In the data rows, the value 128 means zero.
Some points, one per row:
[164. 162. 139. 187. 179. 180. 164. 171. 166. 137. 146. 149. 133. 163. 125.
 163.]
[163. 144. 133. 140. 143. 180.  99. 141. 146. 125. 134. 156. 129. 140. 132.
 132.]
[132. 155. 198. 162. 178. 182. 191. 156. 140. 148. 148. 155. 153. 147. 148.
 155.]
[ 76. 105. 126. 104. 123. 106. 111.  60. 107. 110. 107. 101. 123.  97. 116.
 105.]
[158. 104. 101. 122. 122. 151. 135. 160. 150. 145. 126. 124. 125. 122. 121.
 138.]
[178. 225. 166. 222. 208. 233. 230. 175. 164. 181. 184. 178. 164. 199. 169.
 178.]
[152. 123. 144. 139.  81. 143.  97. 105. 156. 121. 125. 130. 116. 125. 122.
 108.]
[179. 159. 177. 117.  89. 153. 121. 164. 174. 155. 149. 140. 128. 141. 155.
 122.]
[ 72.  88. 109. 109. 116. 111.  82. 126. 103. 113. 100. 121.  99.  98. 105.
  96.]
[ 78.  46.  71.  55.  89.  37. 102.  81.  91.  83.  92.  87.  91.  69.  77.
  83.]
[155. 236. 182. 199. 148. 166. 191. 147. 156. 167. 181. 173. 179. 157. 155.
 176.]
[120. 198. 108. 126. 124. 161. 124.  83. 121. 146. 135. 121. 131. 144. 147.
 136.]
[111. 141. 126. 159. 135. 126. 165. 154. 110. 125. 120. 129. 128. 127. 119.
 152.]
[ 82.  99. 107.  95.  33.  55. 112.  87.  85. 104.  95. 111. 112.  96.  95.
  98.]
[125.  76. 130. 141.  92.  71. 118.  90. 136. 110. 107. 117. 122. 107. 115.
 106.]
[130. 175. 172. 166. 175. 127. 163. 168. 142. 153. 144. 158. 133. 144. 135.
 155.]
[101. 106.  95. 125. 106. 118. 117. 136. 110. 106. 108. 107. 108. 115. 112.
 121.]
[171. 169. 167. 169. 190. 170. 163. 203. 172. 160. 146. 156. 164. 153. 165.
 160.]
[148. 187. 165. 189. 166. 140. 161. 138. 140. 173. 182. 171. 146. 139. 154.
 171.]
[190. 246. 168. 251. 177. 222. 184. 223. 177. 181. 176. 175. 206. 180. 168.
 169.]
[123. 113.  99. 123.  88. 115. 133. 139. 116. 122.  87. 122. 126. 112. 131.
 106.]
[ 93. 127. 169. 123.  96. 100. 150. 129. 118. 110. 138. 140. 143. 121. 129.
 132.]
[ 62.  75. 108.  79.  60. 105.  95. 108. 102.  86.  99.  97. 107. 101. 106.
  97.]
[141. 136. 101. 120. 182. 173. 131. 192. 152. 142. 107. 127. 128. 143. 146.
 153.]
[ 94.  86. 106.  58.  99.  98. 137. 111. 105. 109. 120. 123. 100. 107. 107.
 114.]
[ 99. 110.  74. 136. 142. 146. 134.  63. 104. 115.  87. 115. 134. 104. 118.
 120.]
[149. 144. 106. 124. 122. 194. 198. 167. 148. 141. 144. 137. 126. 123. 138.
 122.]
[137. 123. 116. 133.  83. 108. 115. 121. 142. 129. 134. 146. 144. 129. 127.
 130.]
[113. 126. 109. 111. 127. 149. 106. 119. 139. 112. 126. 128. 130. 114.  99.
 119.]
[158. 135. 173. 115. 114. 120. 143. 119. 145. 133. 152. 130. 145. 125. 127.
 145.]
[104. 130. 114.  98. 116. 112.  93. 135. 126. 120. 110. 109. 110. 116. 126.
 116.]
[118. 152. 161. 131.  89. 105. 142. 126. 147. 136. 135. 148. 137. 121. 131.
 146.]
[150. 133. 180. 155. 153. 126. 158. 157. 136. 145. 150. 150. 124. 143. 138.
 136.]
[144. 165. 126. 146. 193. 182. 154. 118. 148. 132. 132. 118. 145. 136. 150.
 156.]
[142. 155. 104. 170. 152. 151. 202. 112. 137. 141. 136. 131. 151. 136. 133.
 149.]
[153. 135.  80. 161.  94. 169. 143. 126. 152. 147. 132. 140. 130. 125. 133.
 139.]
[140.  93. 119. 117.  87.  98.  72. 151. 132. 120. 115. 119. 104. 113. 107.
 127.]
[137. 116. 110.  90. 107.  85. 148. 139. 152. 124. 138.  97. 115. 132. 126.
 130.]
[111. 117. 119. 143. 170. 146. 152. 178. 113. 132. 122. 132. 129. 123. 133.
 141.]
[123. 155. 120. 122. 154. 115. 138. 100. 116. 136. 125. 118. 141. 127. 133.
 121.]
[106.  50.  71.  74.  55.  52.  64.  82. 131.  94. 106. 104.  70.  93.  83.
 109.]
[117. 111. 115.  74. 148. 127. 110.  95. 143. 130.  94. 111. 121. 127. 119.
 124.]
[ 98.  92.  82. 104. 146.  88. 155. 110. 128. 116.  93. 124. 111. 110. 105.
 108.]
[167. 146. 173. 171. 162. 175. 139. 138. 143. 147. 158. 151. 137. 132. 163.
 152.]
[ 54. 146. 135.  60. 128. 106.  72. 141.  74. 110. 100.  97. 101. 121. 106.
 117.]
[154.  97. 105. 120. 164.  95. 131. 177. 158. 131. 113. 107. 134. 122. 127.
 134.]
[158. 153. 160. 136. 172. 179. 181. 162. 150. 171. 144. 148. 145. 143. 161.
 142.]
[172. 148. 132. 170. 127. 131.  82. 125. 131. 136. 127. 139. 129. 127. 148.
 113.]
[ 63.  61.  72.  67.  60.  83.  78.  60.  89.  85.  77.  91.  99.  98. 108.
  95.]
[104. 119. 131. 123. 109. 127.  86. 102. 136. 112. 115. 135. 117. 138. 108.
 109.]
[181. 180. 181. 170. 179. 167. 173. 179. 148. 163. 168. 154. 170. 157. 168.
 151.]
[151. 170. 106. 143. 165. 146. 113. 143. 132. 144. 128. 120. 135. 149. 148.
 125.]
[101. 125. 151. 118. 118.  63.  91. 102. 110. 105. 120. 110. 111. 125. 121.
 116.]
[ 58.  87.  53.  69.  79.  68.  80.  62.  82. 118.  77.  95.  64.  90.  69.
  87.]
[ 73.  47.  50.  30.  43.  85.  45.  31.  98. 109. 104.  79.  82.  73.  84.
  65.]
[115. 136.  99. 178. 144. 120. 185. 123. 116. 134. 115. 158. 115. 142. 143.
 137.]
[137. 167. 151. 115. 179. 171. 141. 176. 137. 154. 147. 148. 143. 166. 152.
 134.]
[ 61.  68.  84. 103.  86.  56.  82.  69.  81.  77.  94. 102.  97.  88.  82.
 104.]
[122. 143. 143. 119. 168. 145.  88. 152. 105. 139. 137. 124. 140. 129. 126.
 148.]
[ 89. 104. 115.  77.  95. 119.  50.  96.  89. 104. 104. 105.  96.  96.  90.
 104.]
[116. 139.  97. 130. 127. 115.  87. 107. 124. 141. 131. 133. 127. 123. 118.
 104.]
[215. 151. 151. 196. 185. 176. 193. 176. 177. 168. 169. 158. 161. 157. 169.
 164.]
[139. 196. 174. 180. 195. 167. 167. 158. 130. 160. 155. 156. 147. 148. 151.
 166.]
12 more points follow, each with its number after it:
[ 80. 121. 136.  90. 117. 100. 123.  83. 105.  86. 102. 126. 106. 118. 107.
 128.] 0
[101. 133.  91.  76.  77. 101. 121. 120. 111. 121. 119. 120. 106. 121. 121.
 120.] 1
[172. 152. 147. 134. 131. 145. 129. 164. 161. 149. 159. 146. 151. 158. 132.
 136.] 2
[154. 118. 133. 153.  94. 101. 144. 132. 139. 141. 132. 141. 152. 131. 146.
 127.] 3
[109.  97.  99. 127. 128. 126. 106. 123. 127. 102.  98. 105. 123. 116. 124.
 116.] 4
[108. 118. 128.  93. 108. 112.  85. 130. 108. 109. 105. 107. 111. 124. 119.
 114.] 5
[114. 123. 150. 108. 157. 129. 129. 162. 116. 127. 134. 123. 135. 125. 133.
 143.] 6
[ 35.  82.  77. 140.  89.  98.  92.  62.  97.  97.  75. 117.  92. 106. 103.
 107.] 7
[136. 144. 128. 168. 129. 124. 155. 172. 148. 159. 145. 153. 159. 142. 153.
 152.] 8
[120.  88. 123.  81. 144.  76. 119.  90. 143. 128. 106. 122. 109. 101.  98.
 130.] 9
[150.  97. 156. 130. 187. 139. 116. 144. 139. 114. 125. 125. 160. 132. 132.
 135.] 10
[ 87.  98.  84.  74.  98. 127.  56. 102. 125. 117. 100.  93.  82. 121. 100.
 132.] 11
Which of these numbered points is nearest to each point below, ignoring the direction in which the first points spread most? Its number follows each.
[ 0. 56. 24. 82. 44. 67. 71. 33. 71. 62. 53. 70. 74. 74. 65. 79.] > 7
[141. 121. 108. 120. 164. 110. 169.  82. 124. 126. 118. 129. 116. 121. 128.
 142.] > 9
[ 93. 124.  99. 135. 119. 140.  67.  98. 104. 128.  99. 105. 109. 126.  97.
 121.] > 11
[196. 164. 224. 200. 240. 177. 193. 174. 170. 151. 160. 165. 171. 174. 176.
 167.] > 10
[122. 126. 122. 155. 122. 123. 147. 166. 113. 144. 121. 144. 128. 119. 131.
 147.] > 8
[170. 201. 175. 226. 176. 130. 207. 230. 150. 168. 169. 193. 168. 145. 164.
 161.] > 8
[127. 151. 120. 124. 109. 143. 140. 117. 118. 147. 132. 133. 118. 130. 144.
 128.] > 1
[165. 143. 169. 168. 129. 115. 143. 130. 171. 155. 136. 141. 174. 142. 150.
 141.] > 3
[ 97. 137. 110. 107. 103. 135.  92. 162. 101. 120. 135. 116. 136. 129. 126.
 131.] > 5
[ 93. 111.  83.  99.  82. 108.  54. 122.  90.  97. 114.  91. 100.  96. 127.
 111.] > 5
[142. 170. 105. 177. 136. 131. 150. 140. 141. 159. 146. 128. 152. 139. 139.
 150.] > 8
[151.  77.  81.  82. 148.  49.  44.  97. 156. 119. 105. 115. 111.  90. 108.
 106.] > 9
[ 54.  59.  82.  24.  93.  31.  84. 116.  93.  91.  70. 104.  99.  90.  79.
  92.] > 6
[161. 200. 181. 169. 205. 154. 179. 137. 149. 140. 163. 162. 153. 177. 175.
 159.] > 0
[135. 172. 132. 188. 145. 116. 133. 149. 131. 136. 140. 142. 158. 139. 126.
 139.] > 8
[ 92.  91. 113. 104.  99.  95.  62. 126.  99. 121. 110. 131. 119. 116. 117.
 112.] > 5
[58. 39. 40. 71. 70. 72. 54. 34. 78. 71. 81. 66. 83. 88. 94. 85.] > 4
[156. 131. 127. 136. 183.  90. 120. 158. 135. 152. 122. 129. 147. 124. 127.
 127.] > 9
[101. 104.  96.  65.  75.  99. 138. 144.  98. 112. 107.  99. 111. 109. 110.
 118.] > 1
[ 68.  74.  81. 142. 118. 162. 173. 108.  54.  78.  96. 119. 106. 117. 126.
 118.] > 7
[146. 104. 114. 113.  34.  87.  99.  81. 126. 140. 112. 106. 101. 103. 111.
 112.] > 3
[ 98. 118. 179.  94. 149. 165. 145. 177. 106.  97. 113. 111. 129. 131. 128.
 123.] > 6
[138. 166. 168. 145. 132. 140. 154. 162. 128. 147. 138. 128. 135. 131. 130.
 125.] > 5
[140. 187. 153. 159. 185. 159. 198. 142. 139. 145. 131. 150. 154. 140. 171.
 157.] > 0
[140. 123. 175. 143. 134. 187. 129. 139. 165. 160. 149. 134. 127. 148. 143.
 145.] > 11
[113. 131.  58.  81.  94.  95. 138.  64. 109. 112. 101.  92. 117. 121. 101.
  97.] > 1
[153. 136. 120. 162.  67. 105.  94. 120. 122. 147. 133. 156. 119. 112. 127.
 137.] > 3
[105. 155. 185. 127. 152. 170. 157. 144. 119. 130. 147. 160. 146. 141. 139.
 126.] > 0
[144. 116.  94.  69. 126.  71. 140. 120. 138. 128. 152.  95. 119. 115. 124.
 128.] > 9
[ 69.  87.  57. 106.  42.  64.  79.  80. 103.  82.  94. 106.  86.  79.  90.
  94.] > 8
[167. 120. 222. 168. 177. 157. 152. 166. 173. 122. 172. 168. 142. 147. 151.
 143.] > 10
[ 56.  97. 121. 136. 117.  85. 103.  95. 110. 102. 117. 102. 101. 113. 124.
 116.] > 7
[204. 179. 104. 136. 168. 167. 188.  94. 149. 148. 143. 148. 161. 151. 142.
 142.] > 9
[103. 135. 127.  95.  86.  98. 136. 111. 126. 116. 122. 108. 116. 112. 124.
 134.] > 1
[ 86. 103.  88.  76.  77. 120.  80. 131.  99. 126.  99.  80.  71. 118.  83.
 101.] > 11
[ 79.  66. 107.  75.  82. 112.  58. 101.  79.  93. 102.  97. 108.  99.  92.
 105.] > 5
[ 57.  81.  92.  73. 101.  65.  89.  58.  82.  87. 111.  96. 120. 105.  90.
 102.] > 0
[171. 130. 154. 154. 129. 161. 116. 147. 161. 144. 157. 157. 135. 152. 135.
 143.] > 2
[190. 132. 105. 127. 134. 116. 134. 155. 170. 158. 139. 140. 138. 139. 122.
 138.] > 2
[125. 120. 135. 155. 107. 114. 138. 148. 125. 140. 127. 104. 111. 106. 125.
 131.] > 8
[ 91. 101. 113.  94. 131.  99. 109.  73. 103.  97. 100.  98. 118. 102. 113.
 121.] > 0
[184. 185. 222. 230. 237. 189. 205. 237. 158. 180. 180. 173. 189. 173. 188.
 179.] > 6
[ 79.  99. 101. 125. 154.  50. 127.  93.  98. 113. 111. 118. 125. 110. 102.
 121.] > 9
[158. 172. 194. 156. 164. 154. 204. 197. 152. 142. 179. 144. 155. 153. 159.
 150.] > 6
[171. 136. 179. 184. 255. 177. 193. 154. 160. 143. 137. 165. 157. 160. 169.
 165.] > 10
[124. 149. 164. 173. 154. 125. 130. 153. 106. 125. 138. 146. 137. 146. 146.
 126.] > 5
[ 85.  81. 109. 130. 143. 111. 120. 116. 115.  97.  91. 100. 126. 112. 114.
 108.] > 4
[192. 142. 167. 145. 163. 176. 172. 132. 156. 139. 169. 144. 143. 149. 142.
 163.] > 9
[104.  63.  61.  97. 113.  78.  73.  97. 112. 106.  96.  97. 106. 103.  87.
 101.] > 4
[119. 162. 166. 165. 126. 121. 153. 183. 130. 140. 145. 142. 134. 145. 145.
 150.] > 8
[180. 146. 156. 181. 123. 159. 136. 142. 139. 142. 148. 145. 152. 147. 157.
 144.] > 3
[151. 122. 109. 159. 138. 139. 122. 149. 159. 113. 137. 118. 135. 125. 123.
 136.] > 4
[ 89.  52.  83.  74.  39.  75.  80.  65. 103.  95.  84.  87.  88.  98. 113.
  90.] > 3
[127. 152. 175. 154. 168. 101. 141. 147. 136. 147. 151. 128. 135. 132. 142.
 144.] > 6
[ 92.  90. 104. 111.  55.  68. 116. 119. 110. 116. 115. 112. 104. 112.  90.
 117.] > 8
[136. 127. 153. 200. 155. 148. 114. 144. 136. 113. 122. 142. 141. 142. 124.
 154.] > 4
